Where one turn sends some rows of the set: a few examples, then the rows asked:
rek: [  5   9  -1   2   5  -4   5 -12  -6   3  -9  -8  -6  -2  -5  -3  -3  -5
  -7   3   0  -1 -12   0  -8  -6  -1  -8 -15   1   9  -6   4   3  -3   0
  -3 -13   4  -9  10   2  -1  -5  11 -12   1]
dekub: [ -3 -12   3   1 -10 -13   8  -4  -8   3   2 -15 -16  15 -14   0   0   0
   0   3   0   1  -1  -3  -4  -3  -3  -3  -6  -1  -1 -18  15   5   8  -5
  -4  -4   4  -5   3   1   6 -11  -6   6 -17]
zas: [  1   1   1   0   1 -11   5  -2   8   2   0  -2 -11   7  -4   1 -10  -2
   4  -1   7  -2 -17 -18  -8  -4  -5  -5  -6   0   4  10   7   6   8  -3
   1  -3  -1  -7   7  11   9  -3   2  -9  -4]
tezom: [  0  -1  -1  -1  13  -8   6 -20  -7   1  -7  -6 -11   6  -9   0  -2  -1
  -4  11   4  -1 -16 -18  -7  -3   5   0  -9   2   2 -23   9   5   5  -2
  -4  -4   1   0   7   1  -6 -15   5   7  -7]
Fis: [  7   2   0  -3  21  -8   2   5  -2  -3   2  -4  -9   7  -8   3 -11  -3
  -7   3   6  -2  -8  -1  -9  -2  -4  -6  -7   3   1 -17   6   2   4  -4
  -5  -8   7  -8   7  -6  -8  -6   1   4   0]
mok: [ -1   6   6   6  14 -12   3 -12   3  -6  -7  -5  -2  14  -9   1 -12  -1
   3  11   3  -7  -2  -5  -3   1   4  -2 -15  -1   9  -3  -3   2   9   1
  -2  -1  -2  -7   2   6  -1  -5  -5   5  -9]
sok: [  0   0  -2  -1  -9  -2   3  -4  -5   2   3  -3 -10   3  -7   1   9   1
   6  -1  -1   0 -24   3  -6  -4   1  -1  -7  -2  -3 -12   6   5   4   3
   0  -2   2  -9   4  19   3 -13   6   5 -14]
gug: [ -8  -8  -9   4   1 -11  11  -3   2   0   2   0 -15   8 -16   6  -1  -2
   1   3   2  -6 -11 -16  -9  -6  -4  -3  -2   6   8  -5   5   8  13  -5
  -3  -5  -2  -7  10   7  12 -15   5  -2 -17]
memas: [ -8   2   2   5   0 -17   7  -3   6  -5  -5 -12 -16   7  -2  -4  -6  -1
  -4   0   8   0 -12  -1   0  -8   0   7  -8   0  -2 -22   4   4  10   3
  -3   1  10  -9   3  14   4  -8   5   2 -18]
podu: [  0  -8  -3   6  -5  -5   5  -5   8   8   0  -3  -8   2  -7   2   0  -4
   2  11   6   3  -7 -20  -4   0   6  -6  -8   1   3  -5   2  12  13   9
  -3  -5   5  -5  10   6   6  -8  12  -6  -7]
Puru: [  4  -2  -5  -1  12 -12   4   6   4  -1  -2  -8 -10   7  -8   0  -3  -1
  -5   2   5   2  -8  -3  -7  -3   3  -1  -6   2   4 -17  -4   6   7   1
  -3 -12  10  -8   4   2   6   7   2  19  -2]
sab: [  1  -1   0   3   2  -9   6  -4   6   3  -2  -3 -11  10  -9   2  24  -1
  -1   0   9   6  -1   1  -6  -3  -1   2  -6   4   0 -11   4   6   8  -2
  -6 -11   6  -5   3  -3   1  -8   2  -3  -8]
fipi: [ -2   4  -2   1   8  -7  11  -7  -3  11  -2  -6  -8   6  -6   1  -2   3
   8  12   2  11 -18  -5  -2   4  13  -2 -11  -8   3  -7   2  14  11  11
  -5  -8   9  -3  11   4  -3  -7   5  -2  -9]
revil: [  7   0   7   2   0 -14  -3  -1 -14  -5   2 -12  -8   7  -4  -5   2  -8
   0  11   7   1  -7   3  -6   0   9  -5 -10   3  -2 -12  -2   7  11 -11
  -3  -4   3   5  -1   3   1   0   4   4  -6]
pev: [ -1   3   8  -6  14 -10   4 -12  -6   6  -2   2 -11  11  -6   1  -6   0
   1  -1   5   5 -20  -5  -9  -3  -5  -7  -9   3   3   8  12   4   5  -4
  -3   0   7  -5   5  12  -6 -13  -1  -4  -2]
fuvu: [  8  -1  -3   2  -6 -11  -4  -3 -13  -4  -3  -9  -6  13 -11   0   3  -2
  -9   3   1   0 -11  -5  -9  -1  -5  -2  -3  13   6  -8   3   2   2  -4
  -5  -8  14   3  -2   2   9  -5  -6   0  -3]
Sogar: [ -3   1   9  -6   0 -11   7 -14  -3   2  -9  -7 -16  22 -10 -10  -1   1
  -7  -3   4  -1 -16  -8  -7   4  -3   2 -14   6   5 -13  -2   6   7  12
  -5  -6   3  -9  -1   8   5   3   1   5  -6]
vagoz: [ -2  -1   6   1   6 -11   6 -22  -1   1   8  -7 -11   8  -6   1 -26  -2
  -5   5   4   6 -17   3  -6  -3   2  -2  -6   1   5  -9   1   4   5   0
  -3 -12   6  -8   4   6  -4  -8  -1  -4  -7]
fulef: [  5  -9  -1  -5  -5 -12   4  -8  -3   8   3   7 -13  11  -9   2  -2   0
  -8  -2   5  -6 -12 -14 -10   0  -7  -6  -4   3   0  -2   2   7  15   5
  -6  -8  -3  -5  10  14   4  -8  11   1 -10]
Mar: [ -6   5   4   6   7  -8   9 -13  -6   4  -1 -11 -13   7  -9   4  -3  -2
   1  12  -4  -3  -4   3 -10   2  12  -2  -9   6   4  -4   5   7   3 -10
  -3  -9   6  -8   4   5  -1  -7 -14  -4 -15]
fut: [  1  -2   8  -2  18  -4   2 -12  -3  12   6   1 -10   3 -10   4  -4  -6
  -3   8  10   7  -3  -1 -17   2   2  -6  -5  -7   7  -8   2   4   8   0
 -10  -8   9  -1   6  -2   0  -6  -3  -1 -11]
sigaf: [ -3   8   0   2   5  -8  16 -15  -5   0  -5  -5 -11  17 -11  -8 -10   5
  -2   0   3   4 -13   1   0  -4   3   1 -12   0  14 -18  -1   8   4   6
  -6  -6   4 -15   1  -4  -2  -2  -1  -2 -12]
mabev: [  0  -5  -5  -1   8  -9   6  -3   5   4  -7  -2 -11   5  -8  -1   8   2
  11   1   2  -2  -7 -13  -5  -3   1   1  -9  -3   2   3   1   8   8  -2
  -4 -11  -6  -1   7  13  13   1   3   3 -13]
vapez: [ -6  -1   0  -6  -3   1   2  -4  -4   0   7  -4 -14   5 -10  -3   4   5
   6  -5   2   2 -23   2  -9  -7  -6  -4  -5 -11  -2 -12   7   5   5  -6
   1  -8   1  -5   4  14   3  -6  13   2  -7]
kupod: [  0   2  11  -2  -3 -17   6  -2   4   8  -7  -8 -12  14  -6   3 -14  -5
  -2 -16   4   2 -11   6  -8  -5  -6   0  -6   1   3  -5   8   3  10  -4
  -4   0   3  -6   6  11   3   1   2   5 -14]
rur: [  0   3  -7  -1   1 -11   2  -9  -8   3   3  -6 -10  10  -6   0 -24  -1
   0  10   3   0   1 -11  -9  -4  -2  -5  -7  -1  -1  -8  -7   4   9   1
  -1 -12  13  -1   7  -5  -4  -6   0   2 -10]
zus: [  9   4   0  -5  16 -14  -1 -11   8   0  -1  -8 -14  14  -3   0   2   0
   4 -11  -2   1  -8   7  -8  -1  -6  -4  -6  -6   4 -15   1   2   7   0
  -2 -11  -1  -7   4   3   5   0   0   4 -10]
Vabe: [  1  -2   2  -2 -13 -15  10 -16 -12   1  -3  -1 -12  12  -1  -4  -1   5
  -8  -1   1   2  -7  -3  -8   0  -8   4  -6   2  -2 -15  -2   3   7  -3
  -8 -10   9 -16   3   7  -4  -8  -4   7 -16]
Lifa: [ -5   2  16   0 -11  -9   5  -8  -1   0  -6  -7 -11  11  -2   1  15  -2
   0  -1   9  -3  -6  -4  -2  -2   2  -5  -8  -3   2  -9  14   7   5  -1
  -4  -6   5  -2   5  -1  10  -4  -2  -2  -2]
garu: [  3   2   1  -1   5  -9  11 -17  -4   3  -8  -1 -13  13 -15   5  -3  -9
  -5  -2   2  -2   1  -2 -10   1  -3  -6  -1   3   8   2  -4   2   6   4
  -5 -10   0  -2   7 -10  -1 -10  -3   1 -10]
Zumo: [  1   4  -5   3   0 -16   4  -4  -2  -8   1  -6 -13  15  -3  -8  -1   3
   0   5   6  -9 -19   2  -1  -2   2   7  -9   8   5 -12   9   3  15  -8
   4   2   2  -9   0   9   3  -8  -1  -1 -16]
mibov: [ -1  -1   0  -3  -5   1   3   2  -2   2   1  -5 -15  -2  -5   2  12  -1
  -1  -5   5   5 -21   0  -5  -1   1  -3  -6  -7  -7  -9   7   5   7  -5
  -1  -2   1   2   4  12  -5  -5   5   3  -9]
sir: [  3   4  -1  -5  -2 -15  -3   6  -2   5   4  -2 -11  14   0  -3  -3  -9
  -3   0   7   2 -14  -2 -19  -3  -5  -1   6  -7   5 -15   5   2   4  -4
   5  -8   8  -5  10   2  10  -9   6   2  -7]
Nizab: [  7  -7   4   3  -2 -12   2   1   0  10   0  -6   0  10  -3   2  -2 -12
   6   5   7   6   0  -1  -4   7   3   2  -7 -11   7 -18   5   4   2   0
   0  -4   6  -3   6  10   7   1   5   2  -5]
tes: [  7  -1   5 -11  -6 -10   2  -1   0   2   8   3  -9  12   2 -10  -9   3
   3  -4  12   2 -16  -5 -10  -3  -3   1  -3  -3  -7 -12   0   4   7  -1
  -7  -9   8  -8  11  -2   3  -2   8  -2  -4]
gopav: [ -5  -6  -7   2   7  -7  10   0  -9  -4   7  -2 -16   2 -12   3  -6   1
  -3   7  -3   2 -13   3  -6  -7  -1  -7  -6   2  10  -7   6  13   2  -4
  -9  -8   3  -8   9  -2   1 -20   1   1 -11]
Nud: [  3   7   4   1   0 -10   2 -11 -15   7  -8  -4  -3  13  -7   1   0  -2
   4   7   7   6 -10  -3 -11  -1   2  -1 -11  15   3  -7   7   2   5   1
  -2  -9  13   3   6  -3  -5 -10  -9   1  -7]
Muvaz: [ -2  18  -1  -3   7 -11   4  -2 -10   6  -1  -4 -10   4  -9   5  -7   6
  -2  -2   1   6 -18 -10 -11 -14   4  -6  -9   2   4  -8   0   0   6  -1
  -8 -10  -1  -7  10  -2   4  -8  -6   5 -18]
Niro: [  4  -8 -10   7  -8 -13   3   0   1  -3   4 -10  -9   5 -10  -6  -6   1
  -5   6  -2   1 -13 -13  -2  -7   4  -6  -5   1  -2   1  -1  10   8  -4
   1  -3  -3  -3   1  10   4  -4   6  -4  -9]

Niro turns into fulef
sir turns into Lifa
mok turns into rur
Where do these go?
fut turns into Mar
Vabe turns into zus
vapez turns into mibov
gopav turns into pev
Nizab turns into dekub
Puru turns into fuvu
Nud turns into sigaf
Muvaz turns into rek
podu turns into gug
Zumo turns into tes

Where one turn sends some rows of the set: a few examples, then the rows asked:
mikol: [ 3 -2  0 -5 -2  3 -3  4 -8 12 -4  2  2  8  1 -4  1  8 -1]
did: [-10   6  -2 -10   5   2   3  -2 -11   2   5  -4   1   2   9   3  -5 -12
  10]
kimu: [  0   0  -2  -8   0   1  -3   1  -4   8 -11   1   6  13   1   1   2   1
   0]
zedi: [ 4 -3  2 -5 -1  3 -3  4 -9 11 -4  1  3 10  2 -4  3  8  0]
Ter: [-1  0 -2 -2  5 -6 -1 -5 -2  1 -8  2  7 14  5  1  5  0 -3]
reg: [  6  -4   4   2   2  -3  -1   2 -10   6   0   2   1   9   5  -7   5  12
  -4]
Kifan: [ -3  -4  -3  -1  -1  11   5   2  -9  -4   9   3  -1 -12  12   0   2   5
  -2]
gedog: [ -7   1  -3  -1   9  -4   4   2  -4  -8   3  -7  -7   4  11   5  -5 -11
   5]
pem: [  1  -1   0  -7   1   1  -2   1  -5   6 -10   0   7  14   2   1   4   1
   2]
bel: [ -4  -5  -2   4   7   3   3   4  -2 -13   7  -2  -9  -3  12   3  -1   0
  -4]
pusal: [ 1 -1  0 -2  5 -7 -1 -3 -3  0 -8  0  8 15  5  1  6  0 -1]
Vavim: [ -9   0  -1 -13  -2  11   7   0 -12   5   7   0   4  -7  10   0   1  -1
   4]
rete: [ -8   1  -4 -12  -2  11   6   0 -12   5   6   1   3  -8   8   0   1  -1
   8]
dutas: [-5 -4 -1 -3  1 15  6  0 -6 -5  8  2 -2 -9 11 -1  2  6 -4]
sur: [  4  -2   2   2   1  -4  -2   2 -10   7   2   3   0   8   5  -6   4  11
  -5]
lere: [ -3  -3  -1   5   6   5   4   2  -1 -13   6  -3  -8  -4  11   3  -3   1
  -4]
Pag: [ -6   3  -2   0   8  -3   2   2  -3  -9   4  -8  -6   3  10   5  -8 -10
   4]
ruguz: [-11   4  -3 -12   3   1   5  -1 -10   2   4  -5   1   1   9   4  -3 -11
  10]
Fogip: [-10   1  -2 -12   1  12   6  -3 -12   5   8   2   4  -6  10  -1  -1  -2
   5]
tafa: [ 4 -3  2  4  6 -9  1 -3 -7 -1 -2  1  3 12  7 -3  7  7 -4]
vodan: [ -2  -4  -3   6   5   2   2   3  -3 -13   7   0  -6  -6  13   3  -1  -1
  -3]
biduz: [ 2 -1  0  4  6 -9  0 -4 -6  0  0  3  2 12  7 -3  6  7 -7]
fuvip: [ -6   1  -6   2   9  -4   1   1  -3 -10   3  -4  -5   2  11   6  -5 -12
   5]
Fori: [ -9   3  -6  -9   5   2   3  -2  -9   1   3  -3   1   0   8   3  -4 -13
  12]
zerev: [-5 -6  0 -3  0 12  5  3 -7 -5  9  3 -2 -9 13 -1  2  5 -4]

pem turns into zedi
biduz turns into Ter
dutas turns into lere
Where do these go?
rete turns into Kifan
bel turns into gedog

